(in the rows, 128 means zero)
X: rows in several groups, each row roughly a mix of its group's directions (some rows in no group)
X (132 x 10)
[[ 92 108 115 119 102 125  97 182 169 160]
 [ 90  82  76 144 168 118 145 141 105 132]
 [ 77 101 172 151 130 185 141 121 127 127]
 [186 142 166 120 117 135  80 137 165 144]
 [104 154 117 145 123 141 199 104 109  92]
 [ 86 172 137 101 148  85 165 147 103 116]
 [131 151 144 141 178  83  85  94 123 155]
 [ 86 103  85 117 153 111  77 163 115 126]
 [142 101 134 138 189 129  95 184 112 125]
 [108  92 170 147 150 150  79 127 160 160]
 [102 123 154 125 172 178 180 134 101 135]
 [124 145 153 111 108 195  96 146 169 140]
 [111 143 182 119 170  91 110 125 116 174]
 [123 131 182  88 127  80 142 106 134 169]
 [182 139 100 117  97  85  89  96 131 124]
 [134 128  56 141  96 153 103 149 126  95]
 [ 96 150 153 142 182 139  84  95 148 149]
 [155 124 139  92  78  82 164 103 114 110]
 [ 92 137 130 133 202  88 125 151 118 123]
 [165 132 144 107 140  63  88 111 130 159]
 [122  97 148 145 174 135 118 178 104 175]
 [122 126 142 128 134  74  68  95 136 163]
 [107 121 164 125 190 114 110 168 121 165]
 [190 168 128 128 144 102 162  90 125 139]
 [143 156 131 134 147  73 146  87  80 107]
 [148  87 169 136 101 124 103  71 153 140]
 [157 153 143 104 146  67  95 117 127 170]
 [ 75 100 129 118  66 148 160 123 142 118]
 [146 149 112 123  70 158 175  98 145 103]
 [109 162  96 163 173 121 138 148  75 117]
 [128 170 160 126 128  69  97 105 138 164]
 [142 114 107 156 104 156 124  74 134  71]
 [140 124  50 161 149 129 128 156 119 103]
 [123 135  46 123 142 127 124 120  97  94]
 [145 146 154 114 126 113  75 166 176 158]
 [ 95 101 114 144 158 137 111 191 123 169]
 [ 67  79 140 125  97 171 134 138 128 132]
 [169  75 111 158 126 160 153 103 123  93]
 [ 90 126  54 120 124 131 105 169 135 124]
 [ 99 155  78  94  94 112 136 171 125 103]
 [127 119 132 141 201  94  98 136  93 111]
 [103 140 109 146 137 142 181 146 109  65]
 [101 165 170 125 167  93 137 162 120 165]
 [189 142 117 127 114 103 100  72 135 107]
 [171 119 130 127 157  69 104  86 108 139]
 [149 146 151 112 186  84 112 165 116 153]
 [136 168 146  75 107  83 151 140 143 161]
 [151 150  97 160 197 109 121 151 108 144]
 [ 90 138 125 147 167 187 111 169 146 128]
 [126 155 158  86 160  64 114 108 115 129]
 [129 112 175 163 184 148 109 146 122 164]
 [147 134 157 100 110  51 125 105 139 143]
 [114 112 124 143 154 165 199 131 110  95]
 [165 144 182 118 146 107 105 167 144 167]
 [155 168 128 106 136  56 113 103 119 144]
 [124  98 112 155 130 160  76 177 150 155]
 [ 77 152 100 164 127 142 130 183 129 156]
 [141 127 134 120  64 156 127  82 166 153]
 [103 116 103 132 161 197 115 170 128 122]
 [123 126  92 139  88 166 171 117 121  76]
 [151 119 127 107  96  56 117 105 127 165]
 [155 153  70 121 138 102 156 106  92  95]
 [ 77 135  83 143 129 157  88 150 166 120]
 [183 123 150 170 128 150  96  95 137 165]
 [ 70  91 105 133 111 159 169 136  98 120]
 [131 115 169 133 201 121  95 146 124 152]
 [152  98 111 124 148  65 161 119  93 102]
 [149 107 113 117  87  94  80 107 176 142]
 [123 142 157 126 201 102 130 170 112 136]
 [103 116 121 140  65 159  91 124 167 149]
 [ 88 140 128 101 114 163 170 175 124  92]
 [177 132 142  96  92  92 143  83 104 110]
 [112 130 173 125 150  95  86 117 153 182]
 [165 165 171  98 129  73 107 111 128 129]
 [125  64  88 112  85 131 164 135 126 127]
 [129 104  98 143 157 191 144 121  98  90]
 [122 136 104 146 157 114 158 202 146 148]
 [ 95 154 132 120 158  58 122 162 113 142]
 [146 136  60 128 114 146 124 110 112  72]
 [160 147 139  83  97  92 158 113  92  96]
 [109  88 141 133  92 124  87 133 182 161]
 [122 165 133 109 147  57 126 168 124 149]
 [115  75  99 146 126 168 153 165 155 101]
 [155 113 126 155 107 195 103  87 145 137]
 [155 148 122 149 164  92  94 165 159 168]
 [138 137  75 115  91  98 163  91 120  95]
 [154 136 142 164 180 185 118 111 121 104]
 [117 138 145  83  88 112 191 144 152 125]
 [ 94 136 106 135 149 145 106 202 138 155]
 [ 99 129 135 100  66 125 161 171 154 132]
 [113 126 107 137 112 177 186 151 119  85]
 [131 156 196 129 168 115 122 123 126 172]
 [103 114 115 124 100 197 165 145 131  97]
 [197 137 151 130 145 144 120  75 138 145]
 [156 102 107 128 178 147 123 108  67 108]
 [117 104  90 135  77 170 128 125 129  77]
 [ 99  77  87 143 131 159 171 149 119 105]
 [ 77 109 177 159 127 174 132 130 154 140]
 [115 169 144 164 184 152 166 140 108 119]
 [104 119 103  83  89  92 169 111 121  95]
 [122 135  97 132  99 164 187 134 115  80]
 [104 121  93  82  73 132 140 128 130  83]
 [117 154 183 148 173 108 128 148 122 174]
 [123 131 129 139 137 215 111 155 147 118]
 [ 60 115 110 143 137 180 142 151 114 116]
 [162 120 124 100  86  96  80 106 167 133]
 [ 96 140 153 122 167 157 188 162 112 133]
 [107 120  65 118  91 148 101 151 124  88]
 [117 132  82 138  83 145 167 135 120  74]
 [170 119  53 129 143 135 111 111 123  97]
 [150 158 133  97 112  86 157  68 109 116]
 [133 104 115 116 109 194 161 177 123 138]
 [ 87 130 149 131 114 137 115 188 174 160]
 [153  99 167 132 103 157 181 126 171 141]
 [119 102  76 101  79 132 101 105 121  90]
 [178 149 155 130 165  99  89 151 143 160]
 [110 191 132  89 160  91 135 131  99 117]
 [ 85 179 152  90 130 101 134 170 121 141]
 [130 125  99 128  62 172 164 116 139 107]
 [110 100  63 138 106 148 121 136 119  76]
 [ 75 114  95 114  81 161 122 115 145  95]
 [132 122 188 154 181 160 134 128 100 143]
 [163 156  91 113 130  64 120 125  97 106]
 [109  91 114 113  91  68 141 110 142 165]
 [ 94 105 181 135 143 173 159 146  95 137]
 [100 162 108 116 173  85 107 146  88 151]
 [107  92 104 109  68  94 148 122 139 163]
 [165 117 168 125 166 163 117 173 153 153]
 [ 78  87 177  98 125 154 102 114 130 117]
 [129 116 105 128  57 167 112 106 129  93]
 [121 149 114 169 123 190 119 133 110  77]
 [122 139  80 130 105 151 147 113 107  59]]

the one row of each list that fits no group (the others fit one group, some only roughly)
  Q_366: [153 118  83 139  85 188 135 120 155 117]
  Q_497: [109 127 110  96  50 141 163 131 130 133]
  Q_744: [206 128 117 121 157 138 112 160 113 107]
  Q_866: [127 145 186 145 151 138 105 165 138 180]
  Q_552: [139 135 152 176 194 145 104 112 102 132]
  Q_953: [ 85  99 158 136 120 179 132 157 156 163]
  Q_126: [193 142 173 117 130 107 129  82 123 121]
  Q_820: [122 118 134 161 200 109  95 145 112 157]
  Q_789: [126 126  94  96  81 127 149  82 117  81]
  Q_347: [179 128  77 137 162  88 124 112  97 123]

Q_366
  Q_899: [148 129 154 125 152  67 101 146 122 180]
  Q_365: [114 106 117 143 119 210 142 136 145  99]
  Q_367: [125 107 164 143 136 133  71 148 168 171]
  Q_808: [ 71 134 122 120  96 188 159 125 132 112]
  Q_457: [ 68 128 138 126  87 156 169 150 148 149]
  Q_421: [120 100 142  90  98  66 147 100 133 156]
  Q_43: [143 121  76 101 107 113  63 117 149 115]
  Q_385: [163 124 115 109 101 114 144  61 110  89]
  Q_940: [182 169 125  86 104  86 123 142 144 123]
  Q_468: [ 93 112  93 133  78 172 166 152 131 128]
  Q_572: [146 131 117  96  77 109 134  71 134  91]

Q_899
  Q_633: [169 136 178 149 162 128 102  76 131 124]
  Q_6: [131 147 143 135 195 122  70 134 134 154]
  Q_128: [138 138 179 145 160 123 121 178 148 174]
  Q_364: [149 158 149 155 181 110  74 136 143 148]
  Q_945: [129  96  72 127 119 140 137  94 111  70]
  Q_485: [ 79 126 110 143 162 179 147 172 123 116]
  Q_747: [110  92 157 159 151 121 122 164 141 189]
  Q_122: [ 75  88 122 150 141 187 132 124 107 112]
  Q_381: [127 110 115 173 181 178 128 109 111 100]
  Q_763: [ 83  90 144 138 121 146 111 178 151 169]
  Q_465: [152 109 152  90  67 108 104  99 155 129]
  Q_282: [127 134 146 144 149  99 102 129 163 202]
  Q_462: [ 85 121 117 115 110  84 136 177 159 165]

Q_282
  Q_517: [123  89  87 137  83 148 142 172 164 124]
  Q_884: [ 69 123 174 126 141 131 133 134 144 184]
  Q_346: [ 67 131  90 138 145 106 155 171 104 139]
  Q_294: [169 141 147 111 152  62 132 103 102 107]
  Q_245: [154 132 168 154 149 105  97 100 158 180]
  Q_363: [109 133 148  89 121  67 111 158 155 164]
  Q_179: [143 101  93 123  57 156 112 140 156 118]
  Q_81: [100 145 190  94 101 101 142  94 113 138]
  Q_929: [176 178 111 122 102  88 153  95 115 133]
  Q_587: [132 141 145 141 199  96 101 137 116 168]
  Q_812: [148  93 114 130  85 181 135 100 140  87]
  Q_624: [ 80 123 151 115 135  59 123 129 108 158]
  Q_634: [180 159  92 116  84 113 150 119 132  90]
  Q_292: [139 139 140 160 202 140 138 135  83 132]

Q_245
  Q_639: [151  89 119 125 115 116  57  99 155 141]
  Q_580: [162 158  84 121  83 113 159 117 123  85]
  Q_660: [142 142 158 101  61 149 140  84 136 115]
  Q_4: [160 116 168 143 160 105  99 160 138 180]
  Q_486: [ 71 141 119 128  98 144 171 176 149 130]
  Q_682: [104 109  55 111  96 112 136 154 127 102]
  Q_582: [128 125  78 172 124 180 155 156 139 106]
  Q_160: [125 134 100  93  63 118 150  94 121  93]
  Q_684: [102  61 113  93 120 114 134  94 125  94]
  Q_989: [111 142  82 123 106 136 179 105 100  81]
  Q_860: [176 132 156 176 174 152 127 127 140 160]
  Q_957: [172 153 171 128 121  90 183 113 123 138]

Q_582
  Q_810: [ 75 101 164 150 135 163 144 168 134 156]
  Q_479: [130 126 146  78  96 100  87  78 128 146]
  Q_229: [116 130 193 137 154 148 112 103 172 158]
  Q_63: [ 61 146 105 140 121 161 159 167 130 125]
  Q_903: [191 139 163 113 142 100  88  97 138 135]
  Q_34: [113 129  68 110  95  76 123 114 102 107]
  Q_716: [ 99 110  94 170 158 179  96 147 132 112]
  Q_199: [104  80 135 140  94 170  90 112 153 158]
  Q_194: [140 129  98 126  93 173 166 169 159 100]
  Q_203: [140 122 111 137 171 161 159 139  80  79]

Q_716
  Q_526: [ 99  99 129  88  54 134 145 126 136 118]
  Q_137: [151 111 109  93  87 106 141  73 105  98]
  Q_268: [169 140 168 183 152 159 149 128 146 149]
  Q_926: [ 77 115 167 122 148 125 110 147 140 188]
  Q_403: [137 149 126  87  98  72 107  85 114 151]
  Q_498: [172 133 180 150 135 174 114  99 146 150]
  Q_408: [146 138 150 149 113 195 126  78 145 109]
  Q_345: [150 166 165 130 172  81 132 165 122 150]
  Q_944: [100 120 145 175 186 172 122 137 110 140]
  Q_917: [ 92 146 126  85 100  71 162 120 106 127]
  Q_473: [177 125 142 102 107  58 125 104 117 132]

Q_345
  Q_262: [ 63 135 143 121 115  81 125 129 128 176]
  Q_73: [ 72 126 117 132  89 154 166 174 141 132]
  Q_99: [146  84  90  98 108 112  94 146 166 162]
  Q_112: [ 95 113 111 118  67 137 165  91 136  97]
  Q_796: [166 120  91 157 120 171 104  96 146  87]
  Q_130: [149 124 143 150  66 146 109 118 177 160]
  Q_687: [ 96 139 138  71 100  71 139 111 109 125]
  Q_912: [162 144 121 112  87  84  90  86 148 147]
  Q_525: [130 171 170  87 128  67 124 111 127 130]
  Q_555: [182 132 169 156 170 118 141  90 110 132]

Q_796
  Q_21: [143 127 169 135 173  95 109  75 111 156]
  Q_892: [ 88 146 143  95  86 130 183 146 126  99]
  Q_902: [182 132 175 110 133  98 151  81 132 125]
  Q_611: [128 126 128 185 198 138 102 128 129 144]
  Q_816: [153 151 130 148 178 120  67 146 152 149]
  Q_904: [190 136  95 127  96 143 137  95 130  86]
  Q_399: [ 83 140 129  74  78 130 159 155 132 130]
  Q_173: [123 137  96 102  75 120 179 127 135  85]
  Q_127: [117 123 163 157 178 125  79 137 120 172]
  Q_163: [149 156 143 147 212 127 125 119 110 134]
  Q_110: [ 96 126  80 114 101 149 152 166 128  78]
  Q_171: [133 110  76 156 132 175 138 138 127  74]
  Q_310: [136 130 127 126  75  96  82  92 166 150]
  Q_891: [152 141  88 174 181 145 138 132 105  96]

Q_902
  Q_317: [155 132 184 144 149 113  98 148 162 172]
  Q_759: [ 99 105 142 120  71 192 139 136 134 126]
  Q_652: [ 83 142 118  85  79 121 160 167 128 132]
  Q_105: [ 78 116  95 141 139 182 143 173 127 125]
  Q_596: [143 136 155 114 154  53  99 128 138 155]
  Q_83: [105 123  92  87  79 134 159 118 103  89]
  Q_302: [155 131 142 167 186 123  84  96 140 146]
  Q_420: [163 122 158 112 137  76  86 115 157 164]
  Q_731: [ 85 121  94 147 153  76 131 153 105 164]
  Q_541: [150 119 170 161 168 112 106 149 152 177]
  Q_250: [112 120 194 136 167 117 107  85 110 140]
  Q_603: [106 140 127 145 120 206 158 119 123  95]
  Q_78: [113 157  82 122 119 103 186 169 112 123]

Q_759
  Q_778: [102 107 109  80  59 120 120 140 145 125]
  Q_650: [ 85  98 109 131 112 199 152 128 142 117]
  Q_24: [162  89 168 150 160 116  91 108 127 168]
  Q_90: [111 135 124 163 110 210 143 147 135 120]
  Q_924: [107 129 113 177 157 155 109 192 137 140]
  Q_344: [109 112 122  95  74 175 168 133 127 100]
  Q_308: [100 110 118 180 158 173 146 163  99 125]
  Q_493: [144 139 151 122 112  93  84  76 158 164]
  Q_309: [107 105  84 131 124 186 157 163 106 109]
  Q_330: [152 160 175  99 116  77 127  85 126 128]

Q_308
